In the rows, zero is written as 128.
Each path below is one point turned by a fixed rotation once a step. After each direction that follows a path, write how fast that rotation turns it, in degrees per step (0 if it stays still).
Each turn is a multiple of 5 degrees from 10 to 175, or 0.
Each row of a path follows its step; steps can be skipped.
path 1
step 2: [128 128 120 126 127 130 119 106 126 126 137 125 140 132 122 122 130 116
 147 129 138 131 125 123 132 121 131 135 138 128 124 126 124 117 131 130
 131 120 117 146 123]
step 4: [128 133 129 126 122 120 117 138 125 112 134 120 121 119 135 126 115 116
 128 129 125 135 125 136 141 118 138 127 137 128 136 117 119 119 122 139
 123 112 135 121 127]
step 6: [117 135 128 137 128 128 120 121 142 120 129 135 127 119 134 116 140 135
 120 128 122 131 127 140 124 119 120 109 132 126 130 135 130 120 133 122
 125 118 130 136 111]
step 7: [127 117 121 129 127 144 132 119 140 141 121 140 131 123 124 131 123 122
 126 124 142 132 125 133 122 127 129 143 121 125 113 130 122 135 129 107
 126 129 117 123 121]
step 12: [118 125 137 135 130 133 121 118 115 123 135 146 113 126 127 126 131 137
 117 144 140 133 130 122 126 136 124 129 123 131 127 135 137 137 120 127
 140 140 120 123 126]
step 16: [122 118 137 131 127 123 135 147 119 134 134 134 130 131 124 128 133 104
 112 129 123 131 137 132 117 125 126 136 131 122 131 126 119 123 115 125
 131 132 127 113 128]
step 22: [117 124 116 145 126 117 124 133 129 119 114 126 124 132 126 130 131 126
 131 136 121 124 118 133 123 120 128 121 136 140 121 125 130 116 142 130
 121 124 132 107 128]
step 25: [135 129 117 105 126 127 127 126 122 143 137 126 128 125 126 135 130 131
 126 117 139 142 132 124 131 135 129 139 131 141 129 123 123 138 112 125
 135 121 123 119 125]
step 26: [138 134 122 128 131 127 123 136 128 137 126 128 127 143 126 116 122 132
 129 110 121 119 122 128 125 135 137 113 129 134 143 135 133 133 133 140
 129 126 147 125 143]
Directions:
[126 132 129 128 128 130 130 127 127 132 131 125 130 132 133 126 127 127
 129 128 127 128 124 131 128 130 131 130 131 133 130 130 128 127 124 129
 127 131 122 129 132] : 45
[128 132 129 127 129 129 127 125 130 127 133 127 131 126 129 133 133 126
 126 126 130 126 133 125 126 128 124 129 132 130 129 126 133 124 128 126
 127 129 130 129 130] : 95
[129 131 131 130 131 126 131 128 127 122 128 125 132 131 127 131 128 126
 128 128 126 129 127 127 127 129 129 132 124 124 129 131 125 123 130 131
 129 125 127 122 131] : 60
[127 122 128 129 131 126 129 130 128 125 130 127 129 127 124 128 128 129
 128 123 131 128 126 130 125 125 132 130 130 131 129 121 127 128 126 124
 124 126 126 125 132] : 120
[123 127 126 128 130 129 127 123 128 128 131 128 129 133 128 127 127 130
 129 128 129 135 127 126 129 128 124 131 123 126 124 129 131 131 128 127
 123 126 129 130 128] : 65
[130 126 131 129 129 128 125 128 130 130 132 125 127 127 130 128 124 125
 131 131 126 126 131 131 127 125 131 128 125 125 128 127 128 123 127 126
 123 128 127 129 121] : 25
[127 128 130 125 127 128 127 127 130 125 126 125 127 127 129 127 128 132
 128 126 131 130 130 129 124 127 131 130 130 127 127 128 129 126 123 135
 131 122 127 133 126] : 170
path 2
step 2: [149 134 129 142 124 125 120 134 122 135 139 144 128 141 121 130 120 125
 132 135 123 121 140 134 120 135 134 118 128 134 134 116 141 132 136 121
 128 117 126 127 132]
step 4: [142 136 120 130 117 116 124 132 119 134 130 135 125 134 131 135 122 124
 125 122 125 121 126 145 122 129 134 117 128 126 142 118 140 131 131 123
 129 113 113 114 133]
step 8: [135 127 117 118 142 131 111 130 125 128 131 136 128 120 117 143 137 124
 122 115 123 125 138 130 133 129 141 134 127 126 137 117 136 126 138 115
 138 120 125 128 135]
step 15: [137 127 122 139 135 128 116 139 129 138 139 130 124 142 119 138 133 132
 140 128 131 119 125 136 128 133 124 117 130 116 140 114 138 139 138 120
 133 125 119 128 130]
step 22: [146 129 114 121 123 120 117 130 124 132 137 130 129 127 113 138 129 121
 118 128 117 141 129 130 121 132 138 123 127 130 140 117 135 127 145 120
 130 120 126 125 137]
step 25: [131 127 125 127 128 135 115 133 126 134 140 131 128 128 113 131 125 127
 132 137 116 127 142 139 115 127 150 123 123 130 137 123 133 125 142 125
 139 123 138 129 139]
step 26: [121 125 121 126 146 135 120 138 128 127 130 127 127 135 118 125 128 133
 125 112 134 129 129 126 122 128 129 133 122 120 137 109 146 138 141 121
 137 122 133 125 141]
step 28: [125 125 123 139 142 137 109 129 130 133 134 138 126 139 117 128 126 128
 131 128 130 114 140 129 126 133 131 133 122 127 140 121 137 137 144 126
 138 115 135 131 134]
step 29: [135 135 127 128 133 121 121 150 123 128 131 124 134 140 127 127 123 135
 133 127 133 132 133 140 125 134 129 120 123 118 134 101 144 133 132 123
 133 125 127 131 133]
Directions:
[127 124 125 131 128 126 127 127 134 127 126 127 130 129 126 126 126 123
 127 130 128 133 126 130 127 130 129 128 128 129 123 127 133 131 123 126
 130 132 128 129 132] : 110
[127 130 129 134 125 127 126 131 126 131 128 131 127 130 131 131 124 126
 126 128 132 126 130 131 132 130 123 125 126 131 128 127 128 130 125 126
 125 129 126 130 123] : 25
[130 125 129 131 129 131 131 126 124 131 127 128 128 128 134 127 125 127
 127 130 123 127 133 132 126 124 132 126 131 129 130 128 127 131 125 130
 127 130 129 125 132] : 155
[129 124 127 125 123 134 129 131 127 129 125 129 130 126 129 132 130 127
 124 124 131 132 127 129 126 128 131 129 128 131 128 133 127 128 131 124
 129 129 127 129 129] : 25
[132 132 134 129 125 127 132 126 127 124 123 126 129 127 128 127 125 129
 125 126 130 127 127 128 127 130 127 130 126 130 127 124 133 131 131 132
 130 128 129 124 127] : 145
path 3
step 0: [116 135 126 130 130 133 130 137 137 128 145 139 132 125 130 141 115 134
 120 135 141 123 134 124 114 143 123 131 129 138 116 124 107 139 121 121
 123 148 132 130 127]
step 1: [131 139 130 131 127 133 114 138 138 118 148 120 131 131 130 124 116 127
 131 112 111 134 136 129 136 138 123 133 129 114 122 129 129 127 137 129
 119 136 132 133 157]
step 3: [127 140 124 126 141 135 131 136 134 107 148 118 132 129 118 153 128 128
 141 130 131 127 129 130 121 135 124 124 135 132 118 139 111 123 133 138
 130 136 132 139 133]
step 8: [120 130 121 139 140 127 133 141 138 117 137 118 126 131 129 139 117 151
 109 129 126 139 139 126 128 129 134 133 119 128 118 119 123 115 129 140
 142 139 125 134 139]
step 9: [133 129 122 128 132 130 128 134 136 131 150 131 144 136 133 131 103 129
 137 127 134 126 118 124 123 136 124 142 137 128 132 128 120 133 131 116
 126 152 144 122 129]
step 10: [129 137 127 124 121 127 126 143 132 109 131 122 124 129 127 134 135 137
 135 116 115 128 132 120 119 144 123 138 117 126 131 125 133 122 143 136
 131 126 141 121 156]
step 12: [134 121 128 135 143 131 124 131 144 112 149 125 131 123 128 137 117 136
 146 124 132 144 122 141 129 141 134 143 131 123 118 123 124 121 136 138
 131 139 130 131 136]
step 23: [127 126 128 134 122 133 118 121 139 130 136 109 143 137 116 131 125 128
 138 113 137 127 125 148 116 148 129 129 129 122 132 123 126 128 135 128
 130 154 126 128 139]
step 26: [129 137 122 137 138 136 125 136 131 113 133 117 143 132 134 121 123 131
 123 117 118 140 144 148 144 138 127 131 124 134 137 118 123 120 132 128
 128 144 122 131 142]
Directions:
[126 132 127 131 128 129 130 128 127 132 128 126 126 131 130 131 127 137
 129 125 135 126 129 129 130 127 128 124 124 126 131 128 127 127 128 128
 128 126 127 128 126] : 125
[128 130 134 132 129 128 124 129 127 125 127 126 125 129 130 132 128 125
 131 127 131 125 127 130 123 131 131 130 130 126 128 129 133 131 125 124
 129 129 130 132 125] : 160
[125 127 128 128 128 131 131 124 128 133 128 132 126 131 125 127 127 126
 125 124 130 130 129 127 126 130 128 136 130 130 132 133 125 130 127 126
 127 128 130 128 125] : 160
[124 125 128 133 130 129 124 134 126 129 130 132 130 129 130 130 127 130
 125 129 124 127 129 129 133 129 129 127 127 130 129 128 131 129 128 125
 123 129 132 124 126] : 85
[124 125 130 128 128 127 130 129 129 127 125 130 126 125 129 129 129 127
 129 130 131 131 128 128 127 133 129 133 119 128 125 125 127 128 126 128
 129 127 124 123 130] : 175
[126 127 125 128 130 123 122 125 127 127 129 125 132 130 126 129 126 129
 128 131 130 129 131 128 127 129 132 128 131 133 131 126 126 126 125 128
 133 128 124 126 125] : 120
path 4
step 3: [133 117 133 127 121 122 117 132 138 118 122 146 133 122 135 126 120 128
 123 122 132 118 137 133 129 123 121 135 129 131 141 137 122 127 128 128
 146 129 140 133 136]
step 4: [129 134 138 123 123 115 120 130 144 119 122 134 135 120 132 118 123 129
 131 125 127 121 138 139 117 121 125 131 139 137 135 129 125 123 133 124
 141 121 137 119 134]
step 6: [125 115 127 125 120 121 139 142 140 132 122 134 135 119 126 116 117 118
 124 124 123 127 129 132 134 139 136 123 130 128 126 133 111 131 130 120
 130 125 134 115 125]
step 10: [116 129 136 137 116 119 142 125 139 131 132 134 127 129 124 119 129 119
 136 127 126 126 138 119 128 117 132 134 129 132 124 136 110 140 128 136
 132 133 137 129 125]
step 17: [127 123 135 121 125 125 131 124 132 110 132 124 129 127 123 115 119 115
 129 117 121 128 133 119 135 139 129 136 128 135 120 142 131 123 143 133
 129 121 129 114 126]
step 21: [123 134 132 122 123 123 126 132 133 125 115 133 135 117 133 124 123 121
 130 124 127 121 145 126 123 130 132 145 125 128 143 135 118 126 136 139
 141 123 136 119 126]
step 25: [121 122 127 128 114 110 139 131 135 133 121 120 128 115 131 112 121 125
 128 133 132 133 125 124 133 125 125 129 133 131 133 126 115 122 136 130
 122 122 131 112 138]
step 26: [119 113 134 132 117 115 133 125 126 136 128 126 132 113 125 119 126 118
 128 125 129 129 124 117 141 117 132 133 128 132 129 127 109 134 127 121
 130 130 135 120 136]
step 27: [122 116 128 129 113 121 128 124 136 131 130 141 129 127 128 121 131 111
 125 123 128 135 130 123 132 113 127 138 125 131 115 127 118 129 124 123
 142 137 138 124 132]
Directions:
[128 122 130 126 131 127 128 128 131 127 127 128 129 126 126 129 129 132
 127 126 125 129 124 128 128 129 128 125 125 133 123 124 127 126 128 128
 130 125 128 125 135] : 35
[129 131 126 129 124 127 127 134 130 130 125 133 125 129 128 129 128 130
 128 132 126 129 123 132 124 127 125 130 126 129 125 133 125 127 128 131
 129 129 126 127 128] : 120
[128 122 130 130 129 129 131 129 129 132 129 131 129 128 127 130 125 130
 128 127 128 127 125 126 133 128 133 125 126 129 128 133 122 132 127 128
 128 129 129 132 124] : 90
[127 129 129 129 124 125 123 127 128 131 132 125 131 130 127 130 127 132
 130 128 132 126 126 124 122 128 128 127 125 125 130 129 126 128 133 126
 130 129 132 128 131] : 65
[128 129 128 126 123 127 130 122 127 128 128 130 126 128 121 128 128 128
 125 133 126 132 127 128 132 122 128 128 125 126 130 127 129 126 130 127
 127 126 129 131 130] : 25
[129 130 127 125 128 129 126 127 132 126 129 130 128 129 129 122 130 130
 129 132 128 129 128 125 129 134 126 124 124 129 128 129 127 132 127 123
 123 127 128 126 126] : 60
[127 128 123 128 124 128 131 131 123 130 128 123 130 126 130 127 127 129
 126 128 126 128 127 130 131 131 125 123 128 124 127 131 128 125 124 128
 126 125 131 129 131] : 60
path 5
step 0: [121 115 135 124 127 129 134 122 134 125 134 134 132 127 126 130 119 133
 128 118 137 125 121 127 133 125 134 144 130 128 116 118 132 124 129 120
 117 144 129 128 141]
step 4: [135 128 121 122 131 132 142 130 114 115 131 129 129 126 119 122 122 128
 128 127 132 134 131 136 135 133 117 135 126 123 134 130 132 123 128 118
 140 143 138 137 126]
step 7: [144 130 126 138 123 130 134 126 135 119 124 132 135 126 123 138 132 118
 136 124 129 131 128 117 122 144 121 128 133 133 129 132 126 130 138 125
 118 142 135 139 128]
step 8: [131 129 110 130 125 126 132 131 136 124 137 136 132 131 133 144 134 120
 122 132 132 133 125 115 142 132 110 127 134 116 127 125 127 133 127 131
 123 128 135 129 126]
step 13: [132 122 125 135 117 143 126 119 137 133 128 141 138 127 123 124 128 121
 123 128 131 122 125 127 127 136 118 128 126 125 152 133 135 140 122 127
 126 131 135 129 125]
step 14: [122 131 124 128 118 121 122 136 123 134 123 134 135 124 120 130 125 119
 122 128 131 135 132 131 129 141 120 132 139 117 141 120 128 136 133 135
 138 123 140 126 114]
step 27: [115 123 125 118 134 120 133 129 123 125 130 127 126 118 136 131 130 140
 136 117 133 116 130 130 145 127 127 137 130 123 131 121 131 125 141 127
 127 119 124 125 142]
step 28: [124 124 134 126 127 132 132 122 129 123 130 125 135 124 137 119 129 152
 135 130 136 121 130 133 120 123 130 134 129 130 135 113 138 130 124 137
 116 131 121 121 137]
step 29: [122 137 126 126 128 134 128 113 131 122 122 129 132 125 131 117 121 130
 138 122 126 140 142 131 108 132 128 135 130 130 127 123 130 140 129 135
 124 124 127 138 139]
Directions:
[129 132 126 124 126 127 124 127 126 130 130 127 131 124 127 133 123 129
 132 128 125 127 130 129 127 130 128 129 125 129 130 129 128 130 123 122
 125 132 125 128 125] : 115
[122 131 128 128 129 129 124 125 131 130 127 127 123 130 131 132 123 127
 126 128 128 134 131 128 129 127 126 129 127 124 127 125 123 127 130 130
 127 127 129 128 126] : 120
[128 132 132 128 130 127 130 126 124 127 126 126 127 127 129 129 123 126
 133 128 132 127 128 125 128 124 132 126 125 125 128 127 135 132 128 130
 129 124 126 127 132] : 10
[128 127 129 131 131 123 125 126 126 129 127 129 126 131 134 127 130 130
 124 128 129 126 129 126 128 126 131 129 129 129 129 127 130 127 126 125
 126 134 127 120 128] : 115
[126 132 129 127 129 125 125 128 123 125 128 126 126 127 128 129 126 127
 124 125 129 127 128 127 124 134 129 130 132 131 129 132 128 124 130 127
 127 126 133 131 132] : 145
[136 129 126 130 129 127 128 130 128 126 133 132 126 129 127 130 123 124
 123 127 127 125 125 129 126 129 131 128 128 125 132 126 125 128 131 131
 128 129 125 128 127] : 10
[127 130 128 132 126 130 126 123 123 125 128 131 127 128 124 125 128 132
 129 129 124 126 128 129 125 123 127 130 130 125 124 129 125 127 125 129
 132 131 125 129 132] : 60
path 6
step 1: [106 126 124 115 129 124 135 131 135 124 110 128 131 124 125 132 128 114
 120 135 135 128 123 136 140 133 136 130 130 122 136 127 123 129 126 143
 138 126 136 127 126]
step 4: [132 115 119 140 130 142 128 127 126 130 139 126 128 127 128 132 115 133
 143 125 117 125 132 126 127 144 141 117 122 137 133 135 134 128 134 136
 134 132 125 129 121]
step 7: [124 134 119 125 119 113 129 114 110 124 129 122 125 120 121 121 141 137
 121 131 132 119 119 122 127 134 129 129 132 132 120 125 130 138 121 130
 136 138 137 127 139]
step 8: [131 133 114 124 125 126 119 132 120 115 134 129 138 138 125 130 131 124
 124 123 124 131 125 131 127 113 122 121 116 128 123 139 128 127 118 128
 105 131 127 116 134]
step 11: [132 122 127 128 124 133 126 139 145 121 123 133 127 122 124 123 133 131
 140 130 126 133 135 140 135 123 116 135 147 120 120 116 116 129 122 134
 135 122 123 134 132]
step 18: [120 132 134 121 124 119 129 129 123 134 107 135 129 136 130 124 137 120
 119 119 138 135 127 121 118 123 136 136 120 123 138 126 121 122 129 138
 119 130 136 128 140]
step 22: [122 119 123 145 140 126 130 128 130 148 134 128 122 123 142 127 128 135
 133 131 131 119 131 138 126 124 130 134 132 138 143 130 120 129 128 126
 140 121 123 136 125]
step 24: [119 134 124 124 118 120 131 129 119 131 125 126 129 128 105 129 135 133
 129 137 121 129 126 116 141 128 138 118 141 120 130 115 134 127 122 125
 126 124 132 139 129]
step 29: [118 126 125 112 127 134 129 118 144 128 114 120 138 133 126 125 130 140
 126 125 119 139 127 129 138 124 128 132 124 122 120 129 130 133 121 140
 137 137 120 135 130]
Directions:
[130 132 128 130 120 126 128 127 129 126 129 124 129 130 128 132 130 127
 127 128 126 126 130 129 128 128 125 133 130 132 124 129 129 127 122 129
 131 132 126 131 125] : 80
[129 127 131 130 125 129 125 130 129 128 124 129 129 130 132 125 122 133
 123 128 127 131 126 129 129 125 124 129 130 123 126 128 132 127 128 126
 128 130 126 126 126] : 125
[131 126 128 126 131 127 130 129 130 127 128 125 132 127 126 130 129 129
 123 125 128 133 126 129 125 122 134 129 123 129 129 134 130 130 127 130
 129 127 128 130 124] : 170
[130 130 128 129 130 128 122 128 127 129 132 128 130 127 129 129 124 124
 129 126 130 125 123 131 130 125 128 125 126 128 128 127 125 126 131 127
 132 133 123 131 128] : 60
[126 122 131 122 127 127 126 129 132 127 127 129 126 128 132 128 126 127
 135 128 128 130 127 129 128 128 130 130 129 133 130 125 130 132 125 129
 127 129 123 128 125] : 40
[128 126 126 132 126 125 126 129 125 130 126 133 129 131 129 129 121 127
 125 130 129 128 133 125 129 130 128 130 123 132 129 130 124 128 128 131
 126 125 126 130 128] : 80
[132 128 128 127 128 130 127 129 130 132 125 123 127 129 129 125 125 130
 130 131 123 125 132 132 124 129 128 124 123 127 128 127 124 129 125 124
 129 127 130 128 127] : 60
